Each path below is one point turned by a fixed rotation once a step. After each direction that follows a path, write how fast that rotation turns it, in degrees per step (0 if it stays still).
Each turn is a multiple of 5 degrees from 10 to 175, or 0.
Each row of a path follows its step; steps can be skipped.

step 0: [-11.1 35.6 8.4 -5.7 -7.9 0.0 8.7 0.0 -17.4 13.0 6.2 -4.4 3.7 -4.0 3.9 -4.2 17.7 -21.2 -12.7 -20.6 1.7 -20.4 6.3 -2.5 -6.3 6.4 -21.8 -10.1 12.8 15.0 1.0 20.9 0.6 11.5 15.8 -0.3 -0.5 -13.7 7.5 22.3 -28.6 -9.0 1.8 -11.3 20.4 8.3 12.0 2.0 9.2 -16.1 4.4 -5.8 -1.5 15.7 6.9 -0.6 -12.8 -13.3 13.1 -30.0 -0.4 18.4 13.8]
step 1: [-3.2 -1.7 -8.0 0.7 -17.7 32.4 22.3 -2.5 -17.2 20.1 16.8 -11.2 18.7 -5.6 -20.6 -3.7 -7.4 -11.9 9.3 3.5 0.2 -5.9 -3.7 4.5 -13.7 -9.9 -4.7 -18.4 -7.2 -0.1 18.4 -11.2 8.2 12.1 14.3 9.9 5.1 -1.0 9.2 12.5 18.8 -12.2 -29.5 4.9 -12.9 26.9 -1.0 -9.3 -3.8 28.4 2.8 -14.1 8.5 -13.7 30.5 -8.2 1.7 -11.7 -8.2 11.1 11.0 -7.7 -3.0]
step 10: [13.8 0.1 -25.9 6.5 20.5 3.4 5.4 -17.5 8.2 12.0 -8.4 -13.4 -29.2 1.8 -10.1 -2.8 -16.7 -18.4 13.1 15.4 -10.0 5.4 7.7 -1.8 8.0 -11.7 3.6 1.3 5.7 5.9 6.4 -2.2 -19.4 2.8 -14.6 -28.7 -1.3 -7.4 -11.3 -12.0 6.3 1.1 24.6 4.9 22.7 -24.7 6.9 1.5 -7.8 -24.5 5.2 -20.1 1.7 3.0 -10.1 -9.5 21.6 -8.9 -23.1 3.8 -17.5 11.4 5.3]
step 14: [-6.3 -13.8 19.8 -29.2 8.1 -3.2 -9.5 33.5 -19.3 -9.1 7.6 13.7 -3.6 -5.9 15.3 -10.7 -1.7 11.4 1.2 -4.5 6.0 -3.0 -9.7 -11.8 8.2 -3.8 -0.4 -8.2 10.5 -23.0 -14.3 -17.6 -5.4 -8.2 16.2 10.6 -4.4 15.3 25.7 1.2 6.2 -6.9 4.6 2.3 11.6 -2.2 4.2 -22.4 -18.8 -18.1 -8.0 25.1 17.9 -1.9 22.7 -0.8 -1.0 -6.3 -7.3 4.5 20.7 -10.6 -22.2]
step 15: [-10.1 -5.1 -15.0 -5.1 4.0 9.2 -13.1 -32.8 -14.6 -6.8 1.3 -17.1 -6.0 -6.2 27.8 4.5 10.1 -1.4 -9.1 -3.1 19.2 26.8 -9.8 -3.2 13.8 -15.7 12.9 -11.0 3.4 12.3 7.9 0.1 8.9 19.8 17.4 -13.8 -19.4 15.2 4.1 -7.2 9.0 -4.8 9.9 0.1 12.8 15.6 -4.3 -11.2 -16.0 -11.7 9.1 12.3 -8.0 20.5 -22.5 -17.6 -18.1 16.3 12.3 10.4 10.7 9.7 11.0]
step 20: [-19.9 -10.5 -4.4 -8.6 -16.0 2.3 -6.9 11.0 -12.0 -8.2 -21.0 -7.6 -15.3 12.5 8.6 18.4 7.5 5.2 2.6 0.6 -20.5 9.1 6.9 -10.3 -0.6 -9.2 -25.9 -0.9 -0.2 -16.2 -15.8 24.9 8.9 -17.4 15.5 -13.2 -3.1 17.7 11.2 -0.6 -8.4 6.8 -8.1 -5.2 6.7 36.4 21.0 2.8 -0.6 5.9 27.1 -9.3 4.9 1.1 21.9 -17.3 19.4 2.6 20.1 -2.3 4.9 11.7 -4.1]
step 23: [-6.4 12.3 -9.0 -7.7 -14.9 -25.1 1.0 -19.7 -2.1 10.4 6.4 -1.4 3.8 34.8 0.7 27.3 -12.6 -11.6 1.3 -0.9 -11.6 4.2 -23.0 1.9 3.9 -7.1 -2.6 -16.2 8.2 -7.4 18.3 0.8 -5.1 9.4 -7.3 9.0 21.5 19.1 6.6 10.1 -6.7 8.1 -20.1 13.9 0.2 3.4 2.0 25.2 32.7 0.1 9.4 -24.4 -6.8 18.2 -2.9 -9.5 -4.1 -12.9 -2.7 -15.3 20.0 11.2 -3.2]
step 26: [12.9 -4.7 2.1 18.9 3.8 -10.3 -2.3 -5.8 -7.6 -1.7 -4.0 7.8 -6.5 29.7 5.8 15.7 5.6 -21.9 30.3 -16.1 5.3 2.9 1.8 8.7 -7.7 -31.8 -13.1 26.7 6.8 -11.5 -11.8 5.3 8.9 12.3 -3.8 -7.5 25.3 19.4 -6.4 20.5 21.1 -4.7 -6.3 13.3 18.0 7.5 2.2 -17.8 -2.1 -22.0 -10.1 -5.3 5.3 -6.2 18.4 11.1 1.4 15.1 -5.2 18.0 4.4 4.9 9.2]
step 31: [17.8 -1.7 6.1 -35.5 -7.6 1.5 -1.3 -7.4 -11.2 0.8 14.8 15.2 0.1 -14.8 12.0 30.3 1.4 -2.7 -0.5 -7.6 8.1 16.0 -7.6 -14.1 -9.0 -9.8 10.8 9.5 -16.9 -9.8 -0.9 -25.7 -8.9 -12.6 22.5 24.7 11.3 -4.6 0.8 1.1 17.5 -6.0 19.8 4.2 8.5 -5.4 28.9 -1.1 -2.8 9.6 4.6 6.9 2.4 6.7 21.4 1.9 -10.9 5.0 14.7 0.7 -3.5 -12.4 31.5]
Directions:
[2.7 4.2 -2.3 1.9 0.3 -2.7 -0.4 -2.5 3.3 4.9 -2.5 3.7 -0.3 -1.8 6.8 1.1 0.6 -0.5 0.0 4.5 -6.2 2.7 -1.5 6.0 -5.8 2.0 -2.7 0.7 -1.4 -4.1 4.8 1.0 -1.5 3.3 4.3 0.0 1.7 4.2 -4.9 3.9 5.6 1.8 2.0 0.3 -3.7 6.1 -4.0 -9.0 5.5 6.5 3.8 -1.4 -3.9 -3.1 -0.9 -0.7 -6.1 5.3 -0.6 -1.1 2.8 1.1 -5.7] : 100
[7.7 -7.2 -6.6 -1.4 8.4 1.2 -5.6 7.3 -3.3 1.9 -0.4 -0.6 0.9 -1.1 1.5 -5.4 1.3 -2.2 -1.5 -7.0 2.2 0.4 -0.3 0.1 1.6 7.2 4.6 1.0 2.1 2.2 -0.6 0.6 0.6 -3.0 5.5 1.9 7.1 2.0 0.2 1.9 -2.3 1.5 -0.1 -3.3 1.1 0.0 0.6 1.7 -2.4 -1.0 -1.3 -3.3 -6.9 -4.0 3.4 5.8 -1.9 4.1 -1.8 -1.7 -0.8 -5.7 -4.8] : 145
[3.8 2.5 -0.7 6.3 0.7 -6.7 3.2 1.4 -3.5 -5.1 -6.4 3.8 0.0 -0.5 -4.4 7.8 -0.5 0.9 2.1 2.1 6.6 0.7 2.1 0.5 4.2 0.1 2.3 8.7 -2.6 1.1 2.7 -2.4 -6.6 0.6 -1.6 -1.6 4.1 8.3 -3.2 2.3 -4.0 1.7 0.4 4.5 2.3 -3.1 -4.4 2.7 1.2 0.1 -4.5 -3.8 2.6 -6.6 -0.9 -6.5 2.1 0.3 -1.1 -0.8 -2.3 -1.2 -2.0] : 20
[9.9 -4.3 1.9 3.3 0.8 -3.2 -1.1 -0.8 -2.1 -1.5 -6.3 2.6 3.3 4.9 -1.6 2.0 -2.6 -2.7 -0.3 -0.3 -5.2 5.0 -0.9 -1.3 -1.5 -2.7 2.5 0.2 1.3 -4.7 -2.8 3.7 1.8 0.0 -3.4 2.5 1.8 -10.4 -5.0 -6.1 1.4 -3.0 5.6 4.3 4.4 -0.9 -1.8 0.2 5.5 -2.1 -1.7 3.8 1.3 5.6 -1.1 1.6 -1.5 -0.1 -9.4 3.4 1.4 -2.4 -1.6] : 20
[-0.4 5.7 1.6 0.8 2.2 -1.4 -6.7 -6.0 -3.0 -3.1 7.1 -3.2 0.7 1.8 -0.3 5.1 1.4 0.7 4.2 2.0 -0.9 4.1 -1.5 -0.1 -2.5 -3.9 -3.4 -2.3 0.4 2.0 0.6 0.8 -1.0 -4.7 7.9 4.8 2.3 -5.7 -2.0 -3.7 -6.7 3.2 -1.7 -1.5 -2.6 4.2 -7.2 4.4 -3.3 4.9 3.2 -2.6 3.3 0.5 4.7 -0.4 1.7 1.1 0.0 0.8 -9.1 -5.3 -3.0] : 95
[-7.3 0.0 -1.2 -0.4 -2.6 -2.5 -5.0 4.1 5.7 -3.0 3.0 -2.9 2.8 5.9 -5.1 -0.7 3.5 -1.7 0.0 3.5 -8.5 4.5 3.4 -2.2 -2.9 -3.6 0.0 4.0 -3.1 -1.8 2.7 -0.3 -3.6 -0.1 6.2 1.5 0.5 4.4 3.8 1.0 4.7 4.7 3.3 -1.8 -3.5 -0.8 5.8 3.6 1.3 -6.0 -9.4 -1.3 -0.8 0.2 3.3 -0.2 1.7 0.4 -6.1 0.9 4.6 -2.1 -2.0] : 120
[-3.0 -2.0 -4.3 0.3 0.9 1.3 -2.1 -2.0 -2.6 2.3 -2.9 -2.0 -0.1 2.3 -4.3 2.4 -3.5 0.4 -0.2 -0.9 0.5 4.2 -0.5 -4.3 6.4 -8.7 2.3 -2.0 -3.3 2.9 5.0 2.3 7.2 0.4 -1.4 -4.0 3.9 8.4 3.2 2.8 6.0 -6.7 -1.3 5.1 -5.0 1.4 -2.3 -1.1 0.9 2.8 4.5 -5.0 -0.1 4.9 0.3 6.3 -1.9 3.2 -2.7 4.2 -4.7 -2.6 5.0] : 130
[-4.9 0.2 -1.0 -0.8 1.7 -3.6 1.3 -1.0 -2.5 -4.1 6.6 2.9 -2.5 2.4 -1.3 1.4 0.5 -3.7 -2.0 -2.3 2.5 1.7 7.3 -1.2 6.5 6.7 1.8 -4.5 -1.2 1.7 7.2 -1.4 -0.7 -5.5 -4.8 4.6 1.4 -1.7 -0.8 3.4 1.7 2.4 3.5 -0.4 2.5 -1.3 0.6 -2.2 0.5 2.4 2.1 2.0 3.1 9.0 3.4 -5.7 -10.6 1.2 2.8 2.5 5.7 -1.8 -4.5] : 45
